Here are some rows, each followed by its group. Rows of different groups can look alike.
[-17  35  27   6   9 -20 -10 -14 -17 -21   8   6   1 -22 -30  10   3  35
  28  23   9 -29  -9  24] TH
[-11  18  26  -3 -16 -36 -15 -34  -9 -28 -26 -18 -11  -3 -16   6 -11  17
  18  31   2 -10  11  18] MH
[ -3  21  25  -5   6 -17 -29 -37 -17 -16 -26 -24 -27  -4 -27 -20  -3  35
  28  33   1  -8   0  -2] NR
[  8 -13  21  42  43  15  -8  -6  -9 -13 -25   0 -35 -33 -37 -35 -12   8
  26  40  21  -6   1  10] TH
[-14  11  43  -7   1  -3 -20  -5   0  -5   8  -4 -10  -8 -25 -24 -16  30
  26  36  24  11  -6  -5] MH
[  9  -5 -17  -2  22   6  50  37   2 -10 -22  -6  -2   2   4   3 -30 -10
 -29 -21 -18   1   6  20] ZL
[  5 -16   2  36  22  38  23  17  -8   1 -22  -8 -10 -17 -22 -22 -28 -34
 -18  -2  29  45  13  -6] LS
[-29 -19 -21   8   0  16 -24  -3 -11  21   9  46  64  63  46  45  49  27
   0  -7 -38 -39 -19 -33] LS
[ -6  -1 -13 -32 -14  14  22  19  -4   5 -21   6 -12 -12   2  28 -37 -10
 -30 -13  -8  33  27  28] ZL
[ 19 -22 -22 -36 -16   5  27  -4  27  -5  15   2   8  16  -7 -13 -22 -22
 -19 -16  13   7  43 -14] RC
[-14   4  11  36  18 -29 -23 -36   0 -22  25  -7   5 -32 -39  -2  17  35
  28  27  10  12 -27  -3] TH
[-21  26  16  30   8 -21 -15  -7 -27   5 -16 -17  -3 -18  -9  -1 -10  20
  35  35   3   1  -1  12] MH
[ -7  36  32  13 -13 -17 -27 -19 -21 -33 -23  -5  -1 -22 -12  -8 -10  27
  38  20  22 -11  -2  -6] MH
[ -5  14  -9 -24 -15 -11   1  24  12  23  32 -10  -7  27  32  34  32  -4
   0 -28 -61 -54 -48  -4] FR
[  3   7  36  51  17   5 -42 -16 -19 -30 -15  -5 -51 -45 -40 -13  49  45
  27   9 -19   9  18  45] TH
[-27 -28   0  23   7  -3 -23  -1   6  30  36  53  69  41  37  43  45   6
  -8  -5 -31 -30 -28 -42] LS
[-20  12  39  19  -9 -18 -13  -9 -35   4 -16  -6   8 -13 -33   3  18  27
  35  31  17  14   6  16] MH
[-25  26  37  28 -17 -44 -32 -36 -15 -16 -14  -5  -6 -30  -9  -6  17  17
  24  23  15 -12   5 -22] NR
[  9  13 -12 -25 -14 -23 -23 -18  -3  40  22  39  40  46  33  49  47   7
   3 -14 -32 -22 -14 -35] FR
[  2   5 -19 -23  -2  26  10  29  20 -20   8 -22 -20  -4  24  -8  10 -34
 -26 -17   3   7  35  27] RC
[ 10  -4  12   4 -28 -23 -21 -26   3  10  16  37  49  33  53  53  37  18
  -2   8 -11  -7 -15 -46] FR
[-18  23  27  29   7 -12 -17 -40 -14 -32 -14 -10 -30 -16 -35  -8   1   7
  37  13  23 -18   8  13] MH
[ -6 -12   2  44  22  41  13  16 -10 -14 -34 -11 -14 -22 -26 -35 -37 -34
 -17  11  27  19  -2 -12] TH
[ -9 -27 -16  35  29  45  12  17   7  -3 -12 -12  -5 -22 -30 -24 -42 -33
 -10   9  34  24   3  -9] TH
[ 22   4 -17 -26  19  29  31   9   2  -7  11   2  15   6   7  -3   6 -22
 -32  -3 -12  27  43  -7] RC
[  3  14   6  -5  16  -1  -9 -29  -7 -27   2  -8  -3 -36 -20 -23  17  29
  29  38  31   2   1 -10] NR
[ -5  -8  -4 -20 -17 -33 -34 -20   9   5  34  49  33  40  40  41  49  22
   3   5  -8 -19 -37 -32] FR
[-15  13  17   9 -11  -7 -17  -7  36  37  56  56  32  35  16  23  34  -2
  -1 -14 -23 -30 -44 -59] LS
[ -2  27  23  24   1  -5 -20 -38 -23   0 -12 -36 -48 -36 -33   0  59  44
  19  -1 -21 -12  22  38] TH
[  9  33  34  18 -18  -2  -5 -44 -10 -12  -4 -19   8 -28 -21  -2  -7  15
  39  23   2   2 -17 -18] MH
[ 19  -8 -17 -39   0  -1  18  38  29  19  14 -25  -5   3  -5   4 -11 -19
 -15 -20  -5  32   7  24] ZL
[  5  28  31  31 -16 -35 -27 -17 -40  -3  11 -24 -17 -17 -33 -11  10  12
  29  21  10 -15  -5  -4] MH
[  2   4  29   0  12 -17 -13 -38 -15 -12  -3 -18 -19 -23 -35   1 -13  14
  33  31  -2  -2 -28  14] MH
[ 24   3 -38  -7  10  20   9  20  -3   2  18 -26  -9  28   0  16   0 -15
 -36 -29  15  38  13   5] RC
[ 25 -22 -25  -3  14  -6  15  43  33  13   2  -5  -4   0  28  12 -14 -28
 -29 -28  -6  -8  19  27] ZL
[  6 -29 -22  13  30  55  30  27   2   0 -12  -3  -8  -3  -6  -8 -19 -37
 -27 -17 -10  28  37  13] PM
[ 10  -9  -7  23  27  45  11  10   5 -15 -27  -7  -5  -9 -19 -33 -45 -33
 -12  12  26  31   2 -19] TH
[-15  -7 -12 -19 -18 -24 -27   6   2   4  19  55  55  49  36  54  27  29
   0  -7 -30 -12 -31 -24] FR
[ 10  -7  30  57  22  12 -32 -27 -32 -14 -22 -14 -39 -45 -55 -33  18  40
  24  19  -7  -7 -10  39] TH
[-15  -8 -14   4   5   5  24  28   0 -19  -4 -15 -12   8  25  -2  -6 -37
 -27 -24  18   2  25  -2] RC
[  1  -4 -37 -16 -15  13  22   6  27  17  -2   1  -2  16  27  -4  -6 -19
 -10  -3  21  41  38  22] RC
[  0 -29 -29 -17 -19  23  40  37  33   3 -11  10  27   6  24  26 -30 -11
 -18 -21   0  -4  28  13] ZL
[-18   1   2  25 -12  -7 -19   1  31  54  47  67  46  38  13  32  22   8
 -10 -21 -36 -32 -40 -51] LS
[ 10  15  24  34 -19 -31 -25 -23  -3 -28  -4 -24   1 -32 -21 -15  -3  29
  24  29  32 -16 -22 -10] NR
[ 11   8  10  29  17 -11 -15 -36 -21  -6  11 -14 -34 -28  -9  -2 -13  13
  15  30  38  21 -24 -23] NR
[-13  17  26  10  10  -9 -39 -44 -30 -24 -26 -10 -10 -21 -36  -6  12   7
  19  44  22  -5  -2 -11] MH
[ -1 -16  10 -18  -6 -20 -18  -7  22  20  22  56  48  44  46  38  53  17
  -6   7   0 -15 -26 -12] FR
[  4 -24 -26 -20   7  -2  26   7  -7  13 -19  -4 -12  22   1  -5 -27 -27
 -30 -16  13  26  19  10] RC
[ -5  22  28  -2   0 -24 -21 -34 -13   0   5 -16   6 -34 -13   6  16  10
  27  14  38 -13 -18  21] MH
[  6  37  12  33   1 -25 -42 -41  -2  -9 -16 -12 -32 -19 -18  15  44  37
  36   9  -9   8  23  36] TH
[ 20  14  25  36 -20 -41 -23 -23 -39 -35 -23  -8 -23 -37 -10  -4  13  25
  22  21  20 -27  10  11] TH
[ 18  30  31  16 -12 -20 -31 -29 -28 -12  -6  -8 -32 -44 -30  13  40  35
  30  -2   1  12  20  37] TH
[  0 -25 -41 -45  -7  21  10   1  23  -6  10 -11   7  13   1  23 -35 -36
 -12  -1 -18  29  14 -12] RC
[-25 -26 -15   5  10  15 -26  -7   2  25  28  65  54  57  36  59  48  17
   0 -15 -32 -19 -36 -27] LS
[-11 -19 -33 -18  -1  13  12  35   8  -7  -1  13   1  20  -7   4 -32 -29
 -24 -15  -9  40  37  25] RC
[-10  -9   7  -4  -9 -27 -29 -19   3  24  45  55  42  50  32  31  29   9
   3 -13  -1 -16 -14 -36] FR
[ -9 -22 -29 -21   7  22  37   7  -6 -11  -8 -27   7  13   6   5  -1 -38
 -16 -18  14   6  16  17] RC
[ -3 -28 -25 -24  17  30  37  35   8  21   5 -23   3  -9   6   2 -24 -30
 -21 -13   1  -4   5  -5] ZL
[-26 -25  -2   9   9   4 -24 -16  10  27  48  71  57  43  37  25  45   2
  -9 -20 -14 -20 -26 -36] LS
[ -2 -22  -4  30  30  49  25  23  -9  -1 -25  -3  -8 -15 -23 -17 -38 -33
 -23  -9   6  45  10 -11] LS
[ -1 -29 -35 -38 -12   5  26  -5 -17  16 -11  13 -15  20  14 -12  -4 -27
 -24 -21  -5  36  39 -10] RC
[ 14  27  38   5 -14 -25 -28 -29 -15   5  -9   4 -18 -13 -30 -24 -15  15
  28  34  13  -3  -3 -14] NR
[ -5  15  26  28   9 -10 -21 -21 -33 -12 -16 -17  -7 -15 -36 -13  -2  37
  32  20  42   7  -4 -20] MH
[  7 -21  -8  31  33  37  14  24  -9 -13 -32 -17 -23 -20 -23 -32 -37 -33
 -17  -4  27  28   2 -20] PM
[  6 -32 -25 -29   6  12  31  24  19  17  -9  14 -15  15   6  21 -29 -21
 -32 -26   6  21  22 -14] RC
[ 20 -30 -21 -10  10  -5  36  20   8 -14 -20  13 -19   5  15  19   2 -17
 -34 -28  10  19  34  25] RC
[ 18 -26 -28 -37  17  27  32  29  13   4  -3   4 -18  22   0  14 -11 -24
 -31 -18 -15  -5  22  34] ZL
[ -1  21   3   5   7 -27 -16  -8  -6 -20  -5 -20 -10 -33  -6   4  16  27
  37  37  20  -9   0  -8] MH
[-10   6  28  -6  10 -26  -7 -23 -17 -24   5 -23 -30 -30  -7  -3  15  13
  24  23  16  16  10   6] NR
[ -1 -12   0  44  34  41   4   7  -9  -1 -34 -11 -13 -18 -18 -43 -41 -34
 -13  10  24  21   0   0] TH
[-15  13  14  24  -3 -16  -1  -9  -2   3   6 -34   4 -39  -1 -34 -19  35
  22  15  18 -13  -3  11] NR
[ 22 -14 -44  -1 -14  18  32  22  -2   2  -1 -16  -1  15  11  21   5 -31
 -28  -9   5  15  37  32] ZL
[  5 -24 -36 -36 -14  10  14   1 -15  24 -15   3  19  -9  22   2 -15 -36
 -19 -12  -8  45  11  20] RC
[-16   9  14  -4 -14 -11 -23   0  17  44  36  33  30  49  42  40  14   9
  13 -10 -29 -26  -7 -43] PM
[  9   2  27  29  -1 -26  -9 -25 -20   0   7 -18   7 -26  -4  -8  11  23
  35  36   7   5 -12  17] MH
[ 26   7 -39 -20  20   0  15  12  37  -4  17   4 -20  10  16  -7 -36 -11
 -18 -36 -22  15   7   4] ZL
[-31 -41  -5  27 -10   8 -18   8  -1  11  15  55  49  58  51  62  39  16
  -5  -5 -21 -41 -32 -22] LS
[ -5  -2  10  -9 -36 -19   3  18  26  49  28  48  11   7  21  38   7   5
   6 -14 -27 -58 -37 -71] PM
[-34 -39   2  20  13  17 -18  -8  14  13  18  47  66  57  50  42  51  17
   6 -10 -18 -26 -16 -18] LS
[ 17 -23 -24 -18  -3  -6  16  36   0 -20   1 -30  14  12   1   5 -12 -11
 -37 -26  -9  43   5   7] RC
[-16 -24  -7 -36  20  27  31  35  11 -22 -21  -4  12  -8  16 -14  -4 -37
 -20 -18 -13  10  19   3] RC
[-17  28  14  18 -18 -11 -16 -32 -35  -8  -1 -24 -23  -8 -18  -8  17  27
  19  36  33  -9  -2   9] NR
[  3  33   5  11  -6 -16 -36 -24 -41 -32   5  -4  -2 -23  -6 -35   2   0
  36  22   7 -15   6  10] NR
[-37 -50 -46  -8  -7  29   4  19  13   4 -15  21  27  32  44  54  80  51
  15   5  -2 -22 -27 -21] PM
[ 14 -10 -25 -28 -10   8  27  33  -7  -3   4 -24  -8  -8  19  -8  -8 -20
 -19 -32 -30  -9  29  36] ZL
[-14 -10 -25 -16   5  29  34  33  13   5   7  -5  -4  17  21  -4 -24  -8
 -14 -24  13  34  26 -11] ZL
[ -2  14  10  14 -14  -3 -19   9  40  48  49  71  30  15   8   7  18   7
  -9 -19 -40 -42 -58 -67] LS
[ 14  -5 -11 -10   3  22  11  19 -10  -6  11  -2  -4   7  24   5 -32 -17
 -20 -30  -1  34  46  17] RC
[  9  29  31   4 -14 -24 -38  -6 -32   3  10 -26 -14 -13  -8 -22   4  11
  29  26  18   7 -30  -8] MH
[  7  -7  -4  29  38  51  16   3   9 -12 -16   2 -22 -14 -27 -41 -28 -24
 -19  -1  33  34  10 -11] TH
Which 5 groups are nearest to each row below, nearest first, going by the distance to the group's nearest row?
[ -8   7 -20 -37  13   0  22  -6  26   7  24 -24   4  -7  34   3   3  -2
 -22 -31 -30 -14   1   4] ZL RC FR PM NR
[-41 -21  -5  24   3  22 -21   5  -9  11  18  58  68  54  42  50  39  14
   9 -17 -17 -29 -31 -20] LS FR PM ZL RC
[  1  20  22  20  -8  -3 -38 -31 -34  -3   7   5 -12 -23 -32 -29   9  26
  27  37  34 -14 -22  19] NR MH TH LS PM
[  7  21   8  17  -7 -15 -28 -18 -15 -29 -27 -26 -17 -35 -31   6 -16  37
  19  27  39 -26   9  -5] MH NR TH PM LS
[  7   5 -33 -13   5   2  16   3  21 -10  13 -29  14   7  -3  10 -27 -19
 -28 -34 -25  22  11  18] RC ZL PM LS TH
[ 16 -18  -8 -44  -9  -5  42  19   4 -21 -10  -9  -1  -1   8  11  -1 -23
 -28 -15 -13   1   7  20] ZL RC PM LS NR
Which 4 groups are nearest to each row below, nearest first, going by the average distance to the group's rows?
[  5  -3   7 -32 -29 -40  -5  25  44  36  21  35  37  18   7  29  28   3
   5   2 -15 -37 -48 -45] FR LS PM ZL
Which 4 groups are nearest to each row below, nearest first, going by the distance to the group's nearest row?
[  9  36  16  30 -22  -6 -34 -34 -34   4  10  -4 -33 -26 -27 -14   1  30
  36  19  11   1 -22  28] MH NR TH LS
[ 10 -24 -31 -49  -1   7  14  27  16  -1 -10 -11  -4  -7  11  -2 -21 -35
 -20 -18  12   5  30  -8] RC ZL PM TH
[ -8  33  15  19  -7 -32 -34 -29 -18  -6  11 -13 -16  -7 -19 -16  -2  19
  36  26  -3  12 -30 -14] MH NR TH FR
[ 34  13 -24 -10 -15  21  24  41  54  18  11  16  -2   0  -1   2  14 -16
 -22 -50 -72 -39 -17  17] FR ZL RC PM
[ 25   6 -19 -34 -24 -26  -1  25  32  48  37  21  18   3  25  12  39  12
   8   2 -22 -36 -47 -55] PM LS FR ZL
[  4   8   4 -27 -23 -22 -12  -5  10  19  53  38  24  37  24  46  21  23
  -7   7 -11 -27 -27 -29] FR PM LS TH
[ 14  15  18   7  -8 -47 -30 -24 -34 -28  17  -6 -20  -4 -19   5 -14   8
  28  16   3   7 -15 -11] MH NR TH RC
[-33   1 -15 -24 -18  17  43  -1  24 -26  33  -2  -6  -9  16  22  10  -1
 -32 -10 -15 -22  -1  14] RC ZL FR PM
[-19  19  44   0  17 -10  -7 -35 -25 -27 -27 -15  -9  -8 -28 -18 -16  19
  19  28   0  -8 -23 -10] NR MH TH PM
[ 17  12 -23 -23  -1  -2  21  43   7  20 -19 -30 -11 -10  25   9  14 -29
 -32 -22 -40 -18   9  13] ZL RC FR PM
Which 5 groups are nearest to each row below, nearest first, going by the average distance to the group's rows?
[-23  18 -19  -9  35 -11  -5  -3 -12   9  -7   2  24  20   5 -13 -16 -26
 -27 -12  -8  38   2   9] RC ZL MH NR TH
[-13  11  36  12   9 -24  -6 -22 -23   7  -3 -11  -9 -12 -14 -24  -4  15
  23  33  25 -17   5  -4] MH NR TH RC ZL
[ -2 -13  -2  35  29  46  16  21  -9  -4 -19 -10 -11 -23 -13 -38 -29 -28
 -22  -5  32  26  14  -2] RC TH ZL NR MH
[ 21 -24  -7 -34  -6  31  28  15  -5  -7   7 -28  17   9  -6  23  -7  -9
 -11 -30  18   5  42  21] RC ZL PM MH NR
[ -2 -13 -29 -42 -43  -4   5  27  17  39  15   7  18  22  32  17  34 -10
 -15 -45 -32 -54 -28   6] FR ZL RC LS PM
Which 5 groups are nearest to each row below, nearest first, going by the distance to the centre of the group?
[ 18  -8   6  -6 -37 -15 -33  -7  36  30  56  29  52  35  42  25  22  16
  -5 -15 -14  -8 -18 -40] FR LS PM RC ZL
[ 10 -26 -11  26  40  51  14  21   5 -21 -26 -13 -27 -11 -22 -38 -27 -26
 -16   7  34  19  11 -12] TH RC ZL PM NR
